Each row is where one point has got to under a steady rotation. How many ticks took it there?
The counts run from 0 to 624.
[102 108 147 143  88 144 114 130 144  87 157 118 125 132 146 130 160 101
 141 120 104 124 181  81  66 170 136 119 158  61 162 132 154 139 144 100
 106 101 104 127  92 136 128]
185
[131 152 139 135 118 114  79  98 164 187 119 143 110 156 144 176 115 144
 111 194 113 135 117 140 148 132 142 154 151 144  63  98 137 116 121 115
 138 149 116 124 142  87 126]
267
[ 89 150 109 132 106 112 138 116 145 167 102 119 169 132 148 115 147 130
 140  74 128 174 187  89 111 133 145 171 121 116  82  93 116 129  74 108
 161 152 129 119 131 108 153]
320
[130 104 171 146 151 115 100 169  68 126 100  81 162 128  95 139 110 122
 159 132 100 122 147 134 131 112 110 122 106 184 185 185 176 123 110 139
 108 108 150 118 153 138 124]
85
[114 107 146 105 139 145 167 162 153 150 147 154 101 105 139 148 147  76
 150  50 143 137 153  95 163 121 146 124 179 136 133 116 125 105 106 130
 136 131 128 138  81 143 104]
241
[ 89 131 145 178  92 138  76 104 135 140 139 159 109 147 125 143 125 191
 141 179 106 114  83 163 144 143 153 137 133 160 108 107 160 104  95 113
 133 161 118  94 113 101 130]
266
[146 104 129 106  89 146 115  95 154  96 158 137 127 132 143 150 121 140
 147 115 129  49  55 171 154 122 121 110  88 152 111 119  93 112 115 140
 144 160 103 138 104 143 149]
345
[105 103 154  85 119 144 151 110 119 143 118 123 143 103 131 189 130 135
 131 101  89 128 174 103 163 122 110 134 129 175 129 129 113 110  93 128
 160 167 185 115 171 146  97]
566
[ 71 143 129 145 102 149 131 161 126 113 119 175  81 100 122 159  88 176
 119 138 132 121 102 120 158 117 127 170 136 102 132 123 107  99 129 110
  78 116  99 142 101 156 148]
456
[ 90 103  93  94  94 138 124 145  96  89 108 160 158 118 147  70 119 132
 143 121 104  90 114 131 149 147 107 143  92 157 136 118  73 110 101 160
 148 172 145 109 161 141 110]
623
[ 93 117 149 125 149 136 149 159 120 134 132 133  56 113 156  69 119 145
 113 166 134 114 135 137 183 106 155 122 127 106 171 117 122 105 149 120
  90 113 132 141 143 178 136]
579
[ 93  97 169 140  84 144  94 106 109 100 141 102 174 149 109 153 151 159
 180 108 129 119 103 127 128 160 112 150 130 143 151 127 152  93  97 152
 124 131 111  87 136 114 101]
340
[138 125 116 111 151 114 133 132 160 138 135 129 126 108 177 108 118 128
 131 178 161 137  79 166 159 125 170 185 173 138 122 103  67 111 151 126
 112 140  86 121 130 116 110]
210
[145 154 156 113 124 116  70 121 168 189 112 134 116 164 142 162 115 131
 129 181  92 127 133 113 151 120 127 162 120 115  56 105 152 107 118 103
 142 122 117 135 121 104 134]
192
[129 104 157 132 128 132 148 175  86 136 125  99  86 149  95 108 113 123
 134 151 158 141 111 150 141 126 200 100 140 164 207 145 125 107 148 135
 140 106 128 131 125 134 132]
428
[ 69 130 135 143  96 140 131 150 109 120 134 153 108  99 138 161 106 167
 138 127 143 119 104 107 147 129 130 222 154 115 128 105 128  91 124 133
  77 135  81 121 122 160 145]
531
[114  93 106 130 114 132 108 158 120 124  93 184 151 115 130 106 116 122
 114 152 103 115 124 107 132 155 116 124 161 167 142 154  94 145  92 156
 113 156 177 124 194  97  88]
624
[ 80 145 102 132 145 149 161 113  73 124 108 170  76 149  98 103 111 178
 105 110 141 142 106 153 140 109 150  99  96 124 155 138 134 127 144 137
 120 127 178 136 136 182 113]
103
[168 149  92 138 153 125 113 105 133 136 122  99 141 110 145  97 139 113
 115 119 165 157  69 172 132 132 111 129 144 136 123 116 157 145 116 193
 109 121  80 151 149  58 155]
616
[113  78 124  80 141 121 122 129 149 132 128 124 147 103 118 164 155 138
  97 185 129 188 168  95 166 131 130  95 170 153 105 144 122 152 123 133
 108 133 178  94 151 104  91]
17
[134 133 123 129 163 137 122 131 109 114 122  77 178  83 186 108 123 111
 151 128 125 148 114 140 152 143 117 208 119 112 168 126 126 104 142 160
 103 112  78 161 155 111 129]
483
[102 129 155 129  75  97 103 130 144 182 124 155 101 151 124 144 109 172
 138 172 132  87 135  91 112 156 144 178 122 104 125 119 126 117  92 145
 111 148 124 134 176 119 152]
399
[161 122 151  69 104 136 124  89 136  81 140 102 127 148 136 158 145 122
 122  98 162 102  60 132 151 130 130 131 142 121  90 102 111 106 145 142
 152  95  82 142  88 138 132]
269
[137 112 111 152 150 125 159 124 119 103 167  63 151 103 172 113 137 136
 131 140 136 127 144  69 131 106 135 156 108 100 125 139 125 175 158 105
 156 104 116 131  95 163 171]
233
[140 147 107 148 121 117 115 123 114 163 105 102 133 118 119 128 116  96
 130 110 138 115  92 182 114 112  85 140  87 158 148 130 132 112 112 181
  84 173  90 142 175 124 155]
275
[101 111 119 139  95 142 125 109 155 112 158 143  94 136 100 113 170 118
 137 101 146 140 150 150  88 135 121  37 119  97 140 127 152 136  99 124
  97 150 121  99  86 124 140]
318
[122 119 177 119 121 129 138 138 163 157 127 109  88 143  72 128 100 172
 145 109 166 134 126 123 126 127 139  90  99  51 160 142 129  99 120 129
  97  83 114 129 117 129 152]
173
[100 129 131 120 110 134 110  97 108 106 133 110 175 108 115 180 151 150
 151  98 140 162 113  95 105 160  81 188 171 113 122 131 162 125 113 164
  91 118  90 107 132 111 106]
264
[128  99 115 124 103 171  81  75 139 109 145 157 125 167  99 159 170 114
 134 108 137 107  78 151 138 109  94  76  84 126 108 126 153 112 129 164
  92 142 126 136 106 139 113]
195
[117 165 146 137 167 104 129 159 142 108  97 138 139 106 118  90  83 172
 133  96  95 136 117 173 155 125 120 114 132 131  95 126 113 119  78  74
 165 111 116  81  89 116 127]
512
[150 131 116 143 134 138 147 154 137 151 137 152 116 128 103 149 130  65
 115  62 129 116 125  89  85 125 100  86 192 152 124 147 116 166 140 130
 156 148 160 145 121 140  87]
374
[ 82 153 127 166 104 132 121  93 117 136 118 145 101 128 180  78 146 159
 117 115 113 113 143 118 169 112 141 137 129 142  81  62 158 119 110 118
 150 154 142 149 153 122 150]
47
[122 132 178  85  88 131 130 127 117 124 102 131  75 142  89 148 125 107
 134  58 140  98 130 148 129 130 121  96 139 106 144 112 130  63 115 138
  96 121  96 158 137 150 150]
50
[141 128 122 142 130 129  93  99 132 151  97  83 129 170  89 122 133 153
 123 161 159 162  72 166 118 123 132 111 153 154 131 123  91 126 166 113
 137 155 127  99 185 104  82]
76
[130 103 182 164 121 112 118 159  72 121 124  78 161 122 112 140 113 129
 166 128 109 105 140 142 110 132 146 145 123 178 203 169 168 117 104 136
 120 124 128 122 156 126 143]
10
[122 181 109 117 137 136 128 145 117 107 110 200  76 101 157 128  92 101
  99 106  95 116 107 178 135 131 130 147 152 123 133 115 119 100 143 121
  81 138  93 167 110 152 124]
258
[141 118  97 132 128 179 121 108 135 109 144 167 128 154 124 159 167 106
 127  81 167 147  66 105 150 114 128 106 144 125  98 124 154 133 146 170
 123 106 116 163  71 130 101]
119
[104 129  86 116  78 141  78 126 143 149 126 176 101 144 132 118 127  86
 110 155  82 132 162 134 122 144 141  65  87 123 119 117 144 127  80 147
 144 158 136 138 107  93 164]
469
[104 162 134 118 154 119 136 124 124 150  86 144 160  97 130 195 104 168
 134  88 103 166 152 113 127 118 100 199 141 127 109 137 130 121 101 103
  94 128 128 129 121 150 119]
113
[ 82 141  72 128  96 137 139 128  99 122  85 152 151 144 115 139 127 130
 144  81 165 168  96 146 115 113 151 170 105 142 132 119  77 114 112 126
  98 160  85 120 111 144 144]
55
[151 133 112 133  91 109 126 149 102 117 131 122  76 155 109 136 114 104
  93 178 132 129 113 158  95 148 196  97 149 182 147 140 121 155 141 125
 167 130 123 128 116 111 163]
278
[129 151 158 120 134 129  75 132 162 187 124 123 126 163 143 150 121 115
 146 146 104 132 153  95 157 114 131 144  95  90  75 106 162  98 120  97
 149 100 108 135  90 123 141]
117
[ 85 135 118 144 109 109 113 105 152 166 130 121 140 139 120 115 157 118
 140 120 120 154 194 127  88 120 106  92  84 101 112 111 147 139  79 111
 124 173 123  89 121 119 153]
319
[106 104 115  86  88 148  92 120 121 142 138 126 170 129 119 161 120 121
 153 137 101 112 127 105 121 155  55 131  72 122 138 141 102 102  97 172
 135 167 146  96 158 129 108]
73
[181 137 150 101 122 100 112  97 165 165 135  79 127 130 135 176 132 130
 110 152 154 144  94 123 130 135 129 159 198 133  79 112 117 129 147 139
 143 131  96 132 157  85 125]
343
